In the data rows, zero lies at 4.5, halfway between 4 and 5.
Each row below has a hidden score, from 0 to 40, with 20 about the middle. What is it? The score is a weighted sum of the row's numbers plus the product of two more (or one squared), each taken from its middle value.
[6 3 5 5 3 6 7 2 7 5 3 3 6 4 5 4 3 7 6 6 3 4 5 6] -> 10
[6 3 4 4 4 3 7 4 2 8 7 3 2 7 4 6 8 3 4 4 1 3 4 4] -> 22
[5 3 6 5 4 8 5 2 6 3 1 3 7 4 5 3 5 6 8 9 4 4 6 5] -> 7
[4 4 2 6 4 5 3 6 4 5 7 6 5 8 7 4 1 6 2 3 7 6 7 4] -> 21
[3 5 3 5 5 3 3 6 2 4 6 6 4 5 6 7 4 4 4 4 5 4 6 3] -> 19
[4 3 5 7 5 5 0 7 4 3 6 6 6 6 7 3 1 5 3 3 7 7 6 3] -> 24
[3 5 3 4 6 4 4 3 3 5 3 3 6 3 4 5 7 3 5 7 6 5 3 2] -> 16
[2 6 3 2 5 5 5 4 4 2 5 4 4 6 4 4 7 2 5 7 4 2 4 3] -> 28
[4 5 4 8 3 2 7 5 4 6 6 6 2 5 6 4 4 6 3 4 6 6 2 5] -> 31
[4 4 4 5 3 3 5 3 3 6 5 4 3 5 5 4 5 2 5 5 3 5 3 3] -> 24
[8 5 8 2 7 7 3 6 6 7 4 4 7 1 3 5 6 6 7 3 2 3 6 7] -> 19
[4 4 3 5 5 3 0 7 3 4 7 7 3 5 6 6 1 5 2 1 7 4 7 3] -> 17
[6 3 5 6 5 7 5 3 5 4 3 3 7 4 7 3 4 3 7 7 4 5 7 5] -> 18
[3 4 3 6 5 4 1 8 2 4 6 6 4 7 6 5 2 5 2 4 7 7 7 3] -> 18
[4 4 4 4 4 4 4 6 3 5 6 4 3 6 4 5 6 4 4 4 2 3 4 3] -> 29
[4 5 6 6 5 3 4 5 3 5 4 3 5 3 4 5 6 5 5 3 6 7 4 4] -> 26
[2 6 5 7 5 3 5 7 5 5 6 7 1 3 3 4 4 4 2 5 5 4 1 4] -> 24
[8 4 7 2 8 8 2 5 7 6 4 4 5 2 0 3 6 4 6 3 2 4 6 5] -> 17
[4 3 3 4 4 3 6 4 4 7 5 4 2 6 5 5 5 4 3 5 4 4 4 3] -> 13
[4 3 3 4 2 4 5 3 3 4 5 3 3 6 4 4 4 3 4 5 4 5 2 3] -> 17
[1 6 1 5 2 3 3 3 5 4 4 6 5 3 6 3 1 3 4 6 8 8 1 3] -> 15
[6 5 6 6 5 4 3 5 5 5 5 7 5 1 6 4 5 4 6 5 4 6 8 6] -> 11
[4 5 4 6 4 3 4 5 5 4 3 5 5 3 4 4 4 5 5 4 7 6 3 5] -> 28
[3 4 5 5 3 3 6 5 4 2 5 7 4 5 5 4 5 5 4 4 4 7 4 6] -> 12
[5 4 4 4 4 4 2 7 2 5 7 6 5 7 5 6 3 6 3 3 4 5 9 4] -> 10
[5 5 7 3 7 6 2 6 7 5 3 3 6 0 0 4 3 3 6 4 7 5 5 6] -> 10
[5 4 3 6 4 6 4 4 4 3 5 3 5 5 4 5 6 3 6 4 5 4 5 3] -> 32
[1 6 6 2 6 3 3 7 6 4 6 7 1 5 5 3 4 2 1 4 5 2 2 5] -> 25
[3 2 4 6 3 4 5 4 4 5 3 4 3 5 5 5 4 4 3 5 3 4 3 4] -> 18
[3 5 3 4 4 3 2 5 4 4 4 8 5 2 7 6 5 5 4 3 5 5 5 4] -> 13
[6 3 4 3 4 3 7 5 3 7 5 4 3 7 6 3 5 3 4 5 3 4 5 4] -> 21
[2 4 3 8 2 2 6 5 5 3 5 6 5 5 4 3 3 4 4 4 6 7 2 4] -> 29
[8 8 8 3 7 6 5 4 7 6 4 5 5 0 0 5 6 4 6 4 4 3 5 7] -> 18
[4 2 3 6 4 4 1 7 2 4 7 5 5 6 5 4 3 6 3 1 6 6 7 3] -> 21
[2 6 3 5 2 3 6 6 3 4 5 6 5 4 5 4 5 7 5 3 3 5 4 4] -> 31
[4 6 6 4 8 4 1 5 6 5 2 3 6 1 3 6 4 3 5 5 6 6 4 4] -> 16
[4 4 4 5 3 4 5 4 2 7 5 4 4 4 5 5 7 4 6 6 2 4 4 3] -> 14
[2 5 2 6 1 3 5 5 4 4 5 6 3 4 4 3 3 3 5 5 4 6 3 4] -> 23
[5 5 5 6 6 2 4 6 5 7 8 8 1 4 6 4 4 2 3 4 5 5 3 4] -> 24
[4 5 3 6 6 5 0 6 3 7 8 5 5 5 6 5 2 5 2 3 7 6 6 2] -> 17
[5 4 3 5 3 2 5 4 2 6 6 3 4 6 5 5 4 2 5 4 5 5 4 2] -> 22
[4 5 4 7 5 4 5 4 5 5 4 4 5 5 6 5 4 8 3 4 9 5 3 5] -> 28
[5 6 5 8 6 3 5 4 5 5 5 4 5 4 5 7 5 6 4 5 6 5 4 4] -> 27
[3 6 5 6 6 4 4 5 5 5 4 4 5 4 5 7 5 6 4 5 7 4 4 5] -> 22
[5 5 3 5 4 4 1 7 3 5 8 6 5 6 5 5 1 6 4 2 5 6 7 2] -> 21
[3 5 3 6 2 3 7 5 3 5 6 5 5 6 6 3 4 5 3 4 4 7 3 5] -> 30
[5 6 7 2 8 7 4 5 7 4 3 3 7 2 2 3 4 5 6 4 6 4 4 6] -> 24
[3 5 5 6 5 4 5 5 4 5 4 4 6 3 4 8 4 7 5 5 6 6 6 4] -> 7
[6 3 4 6 3 7 7 1 6 5 3 5 6 4 5 5 4 7 5 6 4 4 5 4] -> 2
[6 4 5 3 2 5 7 2 5 5 3 4 5 4 3 4 5 6 8 4 2 3 4 6] -> 16
[5 3 5 4 3 3 5 4 2 6 6 5 2 7 5 4 5 3 4 5 2 4 3 3] -> 19
[7 3 5 5 4 3 7 4 3 8 6 3 2 7 5 4 5 4 3 3 3 4 4 4] -> 25
[1 5 3 6 1 4 7 5 4 3 5 6 4 5 6 3 4 6 4 5 5 6 2 5] -> 27
[3 3 3 4 3 5 3 6 4 5 7 6 6 7 6 4 2 6 2 1 6 6 6 3] -> 10
[4 3 2 3 4 5 4 3 4 2 2 2 5 5 5 4 5 2 5 7 6 4 3 4] -> 19
[3 5 4 5 5 5 0 7 3 3 6 6 5 8 6 5 2 6 2 3 8 5 7 3] -> 20
[5 4 5 7 5 4 4 6 4 5 4 4 7 4 5 6 5 6 6 6 5 5 4 4] -> 25
[3 3 3 6 4 4 0 7 2 5 7 6 5 6 6 4 2 5 1 1 6 7 7 4] -> 20
[3 6 4 4 6 1 6 7 6 5 9 8 0 3 5 3 4 3 2 4 4 4 2 4] -> 39
[7 3 5 5 5 3 7 5 3 7 7 3 1 8 5 4 6 4 4 3 3 4 5 5] -> 32
[2 7 4 6 1 2 5 5 4 3 5 5 5 4 5 4 1 5 4 4 5 7 2 6] -> 30
[5 6 4 5 5 3 4 4 4 3 4 4 5 4 4 5 4 6 5 5 6 7 3 5] -> 25
[3 2 3 5 4 4 4 4 3 4 5 4 3 6 4 3 3 2 3 4 6 5 2 2] -> 16
[4 6 5 4 6 5 1 6 6 4 4 4 5 2 1 4 4 2 6 4 7 5 3 4] -> 28
[5 3 4 5 4 3 6 5 3 4 4 3 2 7 3 5 5 3 3 5 3 4 3 6] -> 24
[3 4 7 3 2 4 6 4 4 4 5 4 5 6 4 6 5 9 3 2 5 1 2 5] -> 8
[3 6 5 3 6 2 7 5 6 7 8 8 2 5 6 5 3 5 1 5 5 1 2 5] -> 15
[6 2 4 6 5 5 6 4 3 7 7 3 3 8 6 3 6 4 4 3 3 5 7 6] -> 35
[4 5 4 3 5 5 1 6 3 5 7 4 7 5 7 4 2 6 4 2 5 7 7 2] -> 18
[3 3 4 5 6 6 0 7 4 4 8 6 6 6 7 3 2 6 2 2 7 6 7 3] -> 18
[4 5 3 6 5 4 3 5 3 2 3 9 6 4 5 5 5 5 5 5 4 6 8 4] -> 16
[3 4 8 6 6 3 5 6 4 3 4 5 6 4 6 7 6 6 4 5 6 4 5 6] -> 13
[3 6 5 4 5 2 6 8 6 5 8 6 0 6 3 3 3 5 3 3 3 4 3 5] -> 38
[8 4 6 4 3 7 8 1 6 6 4 2 7 5 6 4 4 7 8 5 4 3 7 6] -> 14
[6 3 5 3 4 8 4 1 5 2 2 3 8 4 5 4 6 5 7 7 4 4 7 6] -> 7
[3 5 3 3 4 6 4 3 4 2 2 4 5 4 3 4 7 3 5 5 5 4 3 4] -> 22
[1 5 5 4 5 6 4 7 6 5 5 6 2 5 4 1 2 4 2 5 7 5 2 6] -> 21
[3 3 5 3 5 4 4 2 2 5 5 3 3 5 6 5 7 2 3 4 5 4 3 3] -> 11
[4 5 4 5 5 3 2 6 3 3 8 4 5 6 6 5 1 5 5 4 4 6 7 4] -> 24
[2 6 6 3 6 3 5 7 6 5 7 7 2 4 5 3 4 3 2 5 4 2 1 4] -> 27
[4 5 6 6 5 3 4 5 4 5 4 5 5 3 5 6 4 4 4 5 5 5 5 5] -> 14
[6 3 5 3 5 7 4 2 6 5 2 3 7 4 6 4 4 3 7 6 5 4 8 5] -> 10
[2 8 5 1 5 4 5 6 7 3 7 7 2 4 3 3 5 4 4 4 4 2 1 4] -> 35
[8 4 6 4 4 5 8 2 5 6 5 3 6 5 6 5 6 7 8 4 1 4 8 6] -> 19
[3 6 4 5 1 2 3 5 4 3 4 9 3 3 5 4 3 6 5 3 4 6 4 4] -> 19
[2 4 3 6 2 3 6 5 5 5 5 7 4 6 6 4 3 8 3 4 5 5 3 5] -> 19
[4 3 7 4 4 3 6 4 3 5 4 6 5 5 5 5 5 8 3 4 4 2 2 5] -> 8
[5 5 4 8 5 4 4 5 4 4 5 5 6 5 6 6 6 6 4 5 6 5 4 4] -> 31
[2 5 3 5 1 3 5 4 5 4 4 6 5 5 5 4 3 6 3 5 6 6 3 5] -> 11
[6 3 7 5 3 4 5 4 4 6 5 5 5 6 6 6 4 9 3 3 5 2 4 6] -> 8
[5 6 7 4 8 5 2 6 8 5 3 4 4 0 1 5 4 2 6 6 4 5 3 5] -> 21
[5 5 4 4 7 6 4 6 5 6 5 4 5 3 2 5 5 4 4 4 4 5 4 4] -> 22
[5 3 4 2 5 6 3 1 6 3 1 4 6 3 5 3 4 4 7 6 5 5 4 5] -> 7
[4 3 5 4 4 4 5 3 3 5 4 4 3 5 5 5 4 4 2 4 7 4 3 5] -> 5
[9 4 8 5 9 6 4 5 8 6 3 4 4 1 1 5 4 2 6 5 5 3 5 7] -> 14
[3 7 3 7 1 1 7 5 4 3 5 6 4 5 6 5 3 4 5 5 4 8 4 5] -> 32
[5 7 4 3 2 1 4 4 3 3 4 7 3 4 7 6 5 6 5 3 3 6 7 4] -> 10
[6 3 3 5 3 4 7 4 3 6 5 3 4 7 6 4 4 4 4 5 3 4 4 5] -> 26
[3 4 5 8 3 3 7 5 5 5 5 6 4 6 6 4 5 7 3 3 4 5 4 6] -> 31
[6 4 7 6 2 2 8 3 4 5 5 5 4 7 4 6 6 8 4 3 3 3 2 5] -> 16
[4 4 5 7 5 4 3 5 4 4 3 7 4 4 6 5 5 5 3 4 6 6 6 4] -> 16
[6 5 6 4 5 7 4 5 7 3 3 6 6 2 3 1 4 3 5 4 2 4 5 6] -> 29
[8 4 4 4 5 6 4 3 4 6 5 3 6 5 6 4 5 3 7 6 2 3 8 4] -> 21
[6 5 7 2 4 6 6 6 6 4 5 6 3 3 1 3 6 3 6 4 0 3 7 8] -> 21
[5 4 4 4 6 5 6 3 5 5 4 3 4 5 6 4 6 2 5 6 3 3 5 4] -> 27
[6 8 6 3 8 5 4 7 8 4 3 5 4 0 0 5 6 2 7 6 2 4 5 6] -> 33
[4 5 4 6 4 5 4 6 5 4 4 3 5 5 5 7 2 7 3 4 8 6 5 6] -> 13
[3 2 5 6 3 4 2 7 2 2 7 6 5 6 6 3 2 5 3 2 5 6 5 4] -> 21
[5 5 5 5 3 3 5 6 2 4 5 6 6 4 6 6 6 6 5 4 3 5 7 4] -> 18
[4 5 5 5 6 6 5 3 5 4 4 3 5 4 6 5 7 1 6 6 6 4 5 5] -> 28
[9 5 7 3 8 7 3 5 9 6 2 4 4 0 1 4 5 2 6 5 5 2 6 6] -> 18
[4 2 3 4 4 5 5 4 3 5 5 4 3 7 4 4 6 3 3 4 3 4 4 4] -> 20
[8 3 4 5 4 7 6 2 5 4 3 4 8 4 6 5 6 6 7 5 3 3 6 5] -> 18
[3 5 4 3 5 6 4 2 5 4 3 2 5 3 4 5 7 2 6 7 5 4 3 3] -> 17
[5 3 8 5 4 4 8 6 3 8 5 4 4 7 6 7 7 9 2 4 3 3 4 6] -> 5
[4 1 2 4 3 6 6 3 3 5 4 4 3 7 5 3 6 3 3 3 3 4 5 4] -> 25
[5 6 6 9 5 3 5 6 4 5 5 5 7 3 6 7 4 5 6 5 6 6 4 5] -> 28
[6 3 4 4 4 7 5 3 5 4 3 3 7 6 6 4 5 5 6 7 4 4 7 5] -> 16
[4 6 5 3 4 3 5 3 4 3 3 2 4 3 3 6 7 2 8 6 4 3 3 3] -> 27
[3 5 5 7 5 4 4 6 4 3 4 4 5 6 4 6 5 7 3 4 7 4 4 5] -> 27
[8 5 7 3 7 5 3 5 6 7 3 3 6 3 4 7 5 6 4 4 5 2 6 6] -> 11
[3 5 5 3 6 5 7 3 3 4 4 0 5 5 5 5 7 2 6 6 3 5 4 4] -> 28
[5 3 4 4 4 8 5 3 6 4 2 3 7 5 5 5 4 6 6 7 4 3 7 5] -> 10
[4 5 6 7 6 5 4 6 4 6 4 4 6 3 4 6 6 7 4 4 6 5 5 4] -> 22
[4 2 4 4 4 4 5 3 3 6 5 3 3 5 5 5 5 3 4 4 5 4 3 4] -> 11
[3 6 3 6 2 3 7 4 5 4 5 4 4 5 4 4 3 6 6 3 6 6 4 6] -> 32
[3 5 3 3 3 4 3 2 3 2 3 1 6 3 4 5 5 2 7 6 5 5 2 3] -> 22
[4 5 2 4 5 4 3 1 4 4 2 2 6 3 6 4 6 1 6 6 6 6 3 2] -> 25
[5 4 5 3 3 8 5 2 6 3 2 2 7 4 3 3 4 5 8 6 3 4 4 6] -> 21
[7 4 6 4 4 7 5 2 6 5 2 3 7 4 6 5 4 5 8 7 3 4 7 5] -> 12
[8 5 5 3 7 7 1 5 8 6 3 5 6 1 1 4 5 3 5 5 6 2 6 5] -> 15
[2 5 3 7 1 3 6 4 6 4 5 6 4 5 4 3 3 5 4 5 6 7 2 4] -> 23
[3 5 5 8 5 4 4 5 5 5 5 4 6 5 6 6 3 7 5 5 7 5 4 4] -> 25
[6 2 3 4 4 9 5 2 6 4 2 3 8 4 5 3 4 6 6 6 5 4 5 5] -> 9
[6 4 7 3 5 7 6 5 7 5 4 6 4 4 3 4 5 6 3 3 2 2 6 7] -> 11
[3 4 3 6 6 5 4 5 5 5 4 4 7 3 4 6 4 6 4 5 6 5 3 3] -> 19
[4 7 4 4 7 3 5 7 7 7 8 8 1 4 4 5 4 4 2 5 5 1 3 4] -> 32
[5 4 4 4 3 3 6 4 3 4 5 4 1 7 5 4 4 4 5 4 4 4 4 4] -> 27
[4 3 4 3 3 5 6 3 3 6 5 4 3 6 5 3 5 4 5 5 2 3 3 4] -> 18
[4 3 2 5 5 6 5 4 5 4 2 3 5 4 5 4 5 3 5 6 5 4 5 4] -> 22
[4 5 4 6 4 2 1 6 1 4 7 5 4 5 6 5 1 5 4 2 7 8 6 3] -> 19
[4 2 4 5 4 4 4 3 4 6 5 4 4 5 5 5 4 3 4 3 5 3 4 4] -> 14
[4 7 5 4 4 4 6 6 7 4 7 6 2 6 3 3 3 4 3 4 4 3 3 6] -> 33
[4 6 3 2 4 4 5 3 4 3 4 2 4 5 3 5 6 1 6 5 4 5 3 4] -> 23
[6 5 3 4 5 4 6 5 5 5 4 2 3 6 4 5 6 3 5 5 3 3 6 3] -> 34
[4 2 5 4 4 3 6 5 2 8 7 3 2 7 6 3 5 3 4 4 2 5 4 5] -> 24
[6 3 4 4 4 9 4 2 6 5 3 4 7 4 3 4 4 7 5 4 3 2 5 5] -> 12
[4 3 5 4 3 3 6 4 2 5 6 3 1 6 5 5 5 4 4 5 3 4 4 4] -> 15
[4 5 2 2 5 5 4 2 4 2 2 3 6 4 4 5 5 2 6 6 5 5 4 2] -> 15
[3 5 5 3 5 4 2 7 2 3 8 5 6 6 6 4 4 5 4 1 5 6 6 4] -> 25
[3 6 4 2 7 3 6 6 8 5 7 7 1 5 4 4 3 4 1 5 4 2 3 5] -> 18
[6 5 4 4 3 6 7 1 6 5 3 4 6 5 5 4 3 6 5 4 5 4 4 5] -> 16
[6 3 5 5 3 5 6 2 6 4 3 4 5 4 5 5 4 6 6 6 4 2 6 6] -> 8
[3 5 5 5 4 5 1 9 3 3 7 6 5 4 5 4 2 5 3 3 5 6 7 4] -> 21
[5 4 5 7 6 4 3 5 4 5 4 4 5 4 5 5 3 5 5 5 6 7 5 4] -> 17
[4 4 5 6 7 6 1 7 1 5 8 5 4 6 6 5 4 6 3 2 6 6 8 4] -> 21
[4 5 3 7 2 3 7 4 4 3 5 6 3 6 6 3 3 4 4 4 4 8 4 5] -> 32
[7 6 6 4 6 6 3 6 7 5 4 4 4 2 2 4 3 3 5 4 4 3 5 5] -> 24
[3 3 1 3 3 4 5 3 3 4 4 3 4 4 6 4 5 4 4 4 6 4 3 4] -> 20
[6 4 4 4 3 4 7 3 3 8 6 3 3 6 5 4 6 4 5 4 2 5 5 4] -> 23
[5 2 8 4 5 8 5 6 7 5 5 5 3 5 2 2 6 3 4 4 3 3 6 8] -> 22
[5 4 2 4 4 6 5 3 4 4 3 3 6 7 4 4 7 3 6 6 4 4 5 4] -> 30
[6 4 7 1 4 7 5 6 6 2 4 4 4 4 1 2 6 4 5 2 2 2 5 7] -> 26
[5 5 3 6 3 3 4 5 4 5 4 8 5 3 7 5 4 6 5 3 4 6 6 3] -> 20
[7 3 4 4 3 7 7 3 6 6 3 4 6 5 4 4 7 6 6 5 0 4 5 6] -> 20
[4 4 3 7 5 6 4 6 6 4 4 5 5 4 4 6 4 6 4 6 7 5 5 5] -> 21
[4 6 3 5 4 3 3 6 2 5 6 6 4 4 7 5 5 5 4 3 3 6 6 2] -> 29
[5 4 4 5 6 5 4 2 4 3 3 1 5 4 5 5 6 1 6 7 6 4 3 3] -> 25
[6 2 4 4 4 8 4 1 6 4 2 4 7 4 5 3 3 5 7 6 5 5 6 6] -> 4
[4 5 3 3 2 3 6 4 3 6 5 4 3 5 3 5 5 4 5 4 2 5 2 3] -> 21
[3 4 2 4 5 5 4 2 4 4 2 3 6 3 5 3 5 3 6 6 5 6 3 4] -> 20
[3 4 3 5 3 3 4 5 2 4 4 6 4 5 6 4 5 6 3 3 2 6 6 5] -> 24
[4 5 5 6 5 3 4 4 4 5 4 4 7 3 5 5 4 5 5 4 7 7 4 5] -> 18
[4 5 6 5 3 2 4 7 3 3 5 7 4 3 6 6 4 4 6 5 2 6 7 5] -> 16
[4 5 2 3 5 4 5 3 3 3 5 3 4 5 4 5 7 3 5 6 3 4 4 3] -> 23
[5 5 3 7 4 3 4 4 2 5 5 7 6 5 7 5 4 6 4 3 4 7 7 2] -> 21
[1 3 3 3 3 4 5 4 2 4 4 4 3 6 4 4 6 3 3 6 3 4 2 3] -> 17
[9 6 9 3 9 7 5 6 9 7 3 3 4 3 0 5 5 5 5 5 5 1 5 7] -> 27
[7 6 7 4 8 7 2 5 7 4 3 3 6 0 1 3 1 3 6 4 6 7 5 7] -> 15
[5 6 6 6 2 2 4 5 2 3 4 6 5 3 5 6 7 5 6 3 3 6 6 4] -> 26
[6 4 6 4 6 7 1 4 6 6 3 3 5 3 5 5 4 4 5 4 7 3 5 4] -> 15
[4 5 4 3 4 4 4 3 3 2 4 3 5 4 4 5 7 1 7 6 3 2 3 4] -> 30
[4 7 7 7 4 2 6 5 3 5 5 4 6 3 4 6 7 6 6 4 4 7 3 5] -> 31
[6 2 4 4 4 4 5 4 3 6 6 4 2 6 4 4 5 4 3 4 3 3 2 4] -> 18
[5 4 5 8 7 4 5 5 4 8 5 3 5 6 6 7 4 8 2 5 7 7 5 5] -> 11
[4 5 5 6 4 3 4 4 2 4 6 7 5 4 7 5 5 5 4 3 5 7 7 5] -> 15
[4 4 4 8 5 4 4 4 5 4 1 4 7 3 6 6 3 5 4 5 8 8 4 5] -> 15
[8 5 7 4 7 6 4 4 8 5 2 6 5 1 3 5 5 4 6 5 4 3 6 5] -> 13
[4 2 4 4 3 5 4 3 3 5 5 3 4 6 4 3 5 4 4 4 5 6 3 4] -> 14
[5 4 3 4 3 4 7 3 3 7 5 3 4 6 5 3 6 4 5 4 4 6 4 5] -> 25
[7 3 4 4 3 5 6 2 6 5 4 5 6 4 6 4 3 6 5 6 2 4 6 6] -> 5
[4 4 5 8 5 5 4 5 5 5 4 3 6 3 5 6 3 6 2 5 8 7 4 5] -> 12
[7 6 6 3 8 6 1 5 7 4 2 3 6 1 1 4 3 4 5 4 7 5 5 5] -> 22
